rotation steps, each row followed by its count of steps:
The counts run from 0 to 274.
[143  87 121 121 113 133  97 122 122 119 165 145 126 163 115 103  97 177
 105 136 125 148 185 185 135 138 105 145  91 123 102  76 120  82 117 114
 116 126 146  82 162 170 146 137 125 113 122 153 125 172 155  99 141 110] | 224
[159 103  96 119 133 159 150 144 125 121 128 126 136 178  74 123  96 167
 130  85 115 143 146 151 161 139  96 138 144 134 123  92  64  99 109  93
 124  90 126  90 172 123 100 134 146 112 111  86 130 125 160 121 158 112] | 99
[171  75 111  98 140 166 105 102  99 108 112 131  98 133  93 143 114 117
 127 101 182 143 123 160 151 171 135 152 142  92 102 121 163  83 112 190
 161 127 159  89 125 125 141 113 139 159 107 133 110 151 139  92 139 107] | 32
[108 112 148 133 118 154 118 114 115 128 143 111 142 184  97 165 116 123
 132 113 131 113 188 190 161 145  92 114 113 133 131 124  49 110  95 118
 113 152 125 110 173 131 108 119 132 110 137 120 157 153 178  89 146 143] | 273
[191 111 118  81 137 138 128 127 116 106 121  76 135 166  91 147 128 121
 106 153 108 123 148 171 164 149 125 154 127 103 125  83 140  95  97 158
 121 126 123  74 162 126 131 101 160 115 109 101 101 155  85  92  99 143] | 127
[163 123 108 110 150 144 148 164 130 147 109 104 140 199  80 165 110 135
 113 107 118 138 154 137 182 132  89 138 157 146 133  95  67  88 131 112
 114 105 134 101 173 117  89 104 130 120 107  92 111 134 134 129 149 121] | 101
[ 93  76 131 150 141 123 125 113 156 161 132 102 117 191 117 132 117 147
  97 135 139 187 159 154 130 138 140 108 105 149  93 131  98  96 145 127
 113  96 165 100 203 136 125 156 106 123 137 117 133 138 151  95 171 115] | 198
[133  61 108 106 119 190 155 107 130 139 129 110 129 154 132 109  92 106
 133 116 138 138 157 153 134 147 116 107 149 103 111 153 129 120 108 138
 110 156 121  62 201 113  84 141 150 153 154 140 128 130 126 104 154 157] | 113
[138  52 110 156 128 146 127 101 120 114 153 101  93 140  85 122 117 153
  96  67 155 138 110 156 129 141 133  90 108 142  64 137  94 102 113 127
 124 121 143  92 158 129 121 122 132 127 154 135 151 123 152 112 176 111] | 192
[155  67 116  94 126 175  97 155 114 142 146 135  90 127  89 128  92 117
 126  97 186 162 111 153 150 179 123 163 122 102 122 118 122  91 127 157
 166 141 151 106 120 107 135 123 105 139 127 126 134 138 159 142 189 125] | 235
[153 103 150 120 121 139 131 118  86  93 155 106 113 148  60 164 122 150
 145  68 160  89 136 182 156 152 113 134 107 131 123 105  67 109 103 120
 132 146 118 112 139 112 121 104 132  98 156 115 138 136 175 108 150 158] | 270
[160  79 114 112 128 172 105 111 101 104 114 133  91 131 101 122 103 128
 122 108 170 165 123 152 148 176 140 165 141  92 101 124 157  94 116 179
 160 118 155  84 126 137 141 136 146 151 112 139 116 145 150  86 153 106] | 31
[161  50 103 136 115 149 119 121 113 120 183 121  83 119  87  94 120 147
 110  85 168 143 114 152 129 146 127 117 121 128  92 123 107  92 114 129
 147 151 147  89 153 126 139 122 112 134 146 146 138 154 148 125 186 126] | 14
[117  79 128 159 140 153 147 108 140 129 132  94  99 155 126 122 100 128
 120  78 143 144 134 158  94 159 170 105  68 120 116 135 182 119 148 139
 113 132 133 109 181 118 110 132 152 117 146 123 115 115 160  65  97 133] | 165
[155  98 103 160 128 147 134 169 133 133 157 101  77 145  96 150 113 119
  79  57 145 167  93 129 137 165 146 126  74 144 108  94 126  72 165 123
 120 138 145 126 130 111 108 127 128 118 104 111 117 104 139 116 148  98] | 184
[112  77 111 110 134 151 113 103 121 133 151 146 100 154 110 108 106 138
 153  88 184 154 155 171  98 140 128 130 103 116 152 135 175 101 154 138
 149 128 147  84 162 107 149 145 118 137 119 129 111 158 179  75 124 137] | 38
[176 100 110  86 120 132 156 134 140 107 128  95 125 156  94  92 102 166
 126 145 116 152 133 155 132 165 155 178 114 110 123  77 141 118 109 127
 136  90 122  65 178 120 141 137 137 102 139  83  93 122 119  86 121 150] | 124
[113 125 134 124 127 157 113 145 115 141 150 143 113 195 115 175 108  86
 121 118 130 152 187 179 147 128  94 151 109 114 140 115 103  88 128 156
 121 153 148 121 141 138 133 134 143 130  85 126 148 161 200  83 130 121] | 53
[161  78 115 141 146 131 115 132 147 149 121 127 111 179  91  90  97 187
 114 113 160 186 154 148 142 134 148 134 137 126 119 111 119 103 138 136
 142  75 160 103 169 141 142 129  98 118 126 124 118 148 178 101 160 109] | 22
[117 119 158 118 128 142 132 150 115 136 153 120 120 166 116 188 114 107
 138  81 161 111 172 169 141 163 103 139  80 138 162 105 135  92 169 141
 118 191 128 109 142 104 113 107 125 115 138 134 105 144 153  91 114 174] | 264
[152  64 128 125 160 155 112 117 118 134 103 132 127 158 102 102  84 171
 138  74 191 129 154 158 134 155 149 128 128 108 120 120 153 116 136 144
 154 108 136 100 147 127 121 104 109 114 156 131 114 145 200 103 137 130] | 243
[150  68 115 104 122 170 103 168 125 147 153 152  86 133 100 110  85 123
 128 107 177 176 117 147 142 170 129 168 122 101 126 114 125  94 136 157
 160 144 156  96 119 118 147 144 118 134 121 122 135 139 181 126 188 121] | 234
[165  87 128 159 133 158 132 156 145 133 132  85  98 186  99  92  85 122
 104 118 110 151 134 154 128 135 178 142 118 110 125 109  99 125 104 139
 122 109 126 118 168 137 147 131 143  94 132  87 152 126 203  94 118 118] | 149
[136  97 133 122 120 152  94 170 128 163 155 144 111 185 121 145 109  99
 111 145 142 170 172 157 147 144 110 159 121 111 123 116 110  71 147 176
 119 163 166 102 144 132 147 134 114 139  92 137 135 170 169 117 169 139] | 231
[122  66 127 131 144 136  95 107 136 161 140 120 130 182 111 111 114 145
 101 141 153 161 184 171 142 118 119  87 138 130 122 134 104  98 126 122
 124 130 151  97 195 151 132 117  89 133 127 151 142 180 157 111 157 115] | 19
[129  82 137 128 134 180 127 124 103 115 130 136 130 146 112 131  78 150
 139  57 176 133 147 164 153 176 132 121  95 115 118 121 117 132 126 118
 142 134 123 107 138 134  89 127 114 130 186 146 137 109 190  85 159 118] | 64
[129  97 150 105 117 139 117 114 124 100 120 126 105 150  96 133 111 155
 159 133 164 152 148 180 139 177 147 194 110 106 114 101 118 119 109 161
 158  96 148  90 127 120 162 157 137 103 127  93 126 132 180  72 148 147] | 251
[106  69 130 140 137 159 135 109 141 140 125  83 114 164 135 135 108 108
 111  91 137 140 152 164 106 156 158  88  71 117 123 134 185 113 147 145
 109 149 127 102 181 118 104 130 144 123 149 118 121 121 147  62  89 125] | 164
[114 117 116 105 123 174 151 108 109 105 118 147 134 156 108 158 101 140
 141  77 136 147 148 159 141 194  98 149 103 114 121 103 136 107 122 129
 141 107 129  86 151 121  88 166 167 148 111 105 111  93 135  68 133 103] | 81
[107  97 153  96 125 175 107 136 115 140 151 119 133 154 117 177 100  91
 125 100 181 137 158 180 168 171 105 119  92 120 155 124 123 113 141 126
 130 188 138 124 134 126 100 113 100 145 171 149 132 133 156 100 164 142] | 61
[126  65 101 105 118 123 125 117 130 130 169 133  90 126  95  98 131 182
 129  98 173 150 128 161  96 144 114 139  93 138 116 110 155  82 150 123
 134 129 158  80 166 104 151 146 109 115 126 121 105 152 146 111 168 142] | 217
[154  57 100 139 102 156 121 124 120 130 190 128  74 115  99  97 118 144
 107  96 163 154 124 148 121 155 129 123 104 128  95 120 115  85 125 128
 130 160 152  81 160 128 143 139 110 144 149 150 132 150 147 120 187 139] | 13
[174 120 143 116 136 135  99 125  86  90 134 131 112 165  70 146 110 158
 114 100 145 120 151 185 160 135 110 167 114 110 118  81 105  94 100 142
 139 114 131 107 118 141 149 102 138 107 102 122 125 155 187  81 126 101] | 49
[156  81 112  86 160 137 162 113 129 145 102  81 123 176  75 117 126 145
 140 122 161 119 133 145 135 130 133 116 154 125 138 134 135 109 132 132
 135 106 132  79 201  84 119  90 125 115 135  86  99 137 119 123 134 169] | 118
[144  91 132 122 150 106 125 133 137 127 100  93 103 163  78 156 128 158
  88 137 158 178 116 132 162 167 156 151 127 141  84 102 121  81 139 161
 145  77 166  97 152 125 134 123 112 118 126 102 102 124 107 106 170 105] | 202
[137  83 137  92 135  95  93 117 123 127 163 113 127 149  90 141 144 161
  97 140 162 126 167 188 148 130  99 140  98 139 114  95 127  81 128 117
 118 156 154  90 162 135 154 101  87 112 140 144 102 184 112 118 152 132] | 221
[135 106 117 135 121 124 117  94 113  97 143  90  95 153  58 157 135 136
  93  93 116 143 110 179 137 153 125 118  82 136 103  93 100  92  93 126
 140  99 137 116 151 131 141 125 161 106  92  71 147 134 124 101 117  74] | 176
[148  75 110  95 113 158 130 152 132 151 198  88 109 134 112  94  94  99
 123 116 130 155 138 172 117 146 132 118  75 111 164 107 149 116 133  99
 122 184 122  89 177 120 123 131 122 117 160 111 136 139 136 114 134 156] | 139
[114 108 151 128  96 144 137 157 114 121 181 126 113 153 119 156 111 130
 151  82 159 117 166 175 131 172 119 148  58 131 141 102 120 106 142 120
 120 182 119 101 146 125 110 140 125 113 158 138 115 134 175  82 140 178] | 266
[123 119 126 105 147 145 157 131 102 128 116 117 133 174 107 200 130 122
 129  67 146 104 158 155 151 159  86 131 115 147 126 115 140  81 167 141
 111 156 129  92 157  90  75 112 152 140 118 117  78 124 118  89 113 155] | 85
[112 103 155 117 108 139 118 118 136 115 132 124 113 165 110 127 105 147
 158 148 155 156 158 178 130 176 154 191 100 104 121 106 127 123 111 162
 144 104 141  79 138 125 164 160 131 106 134 104 124 144 197  61 156 155] | 250
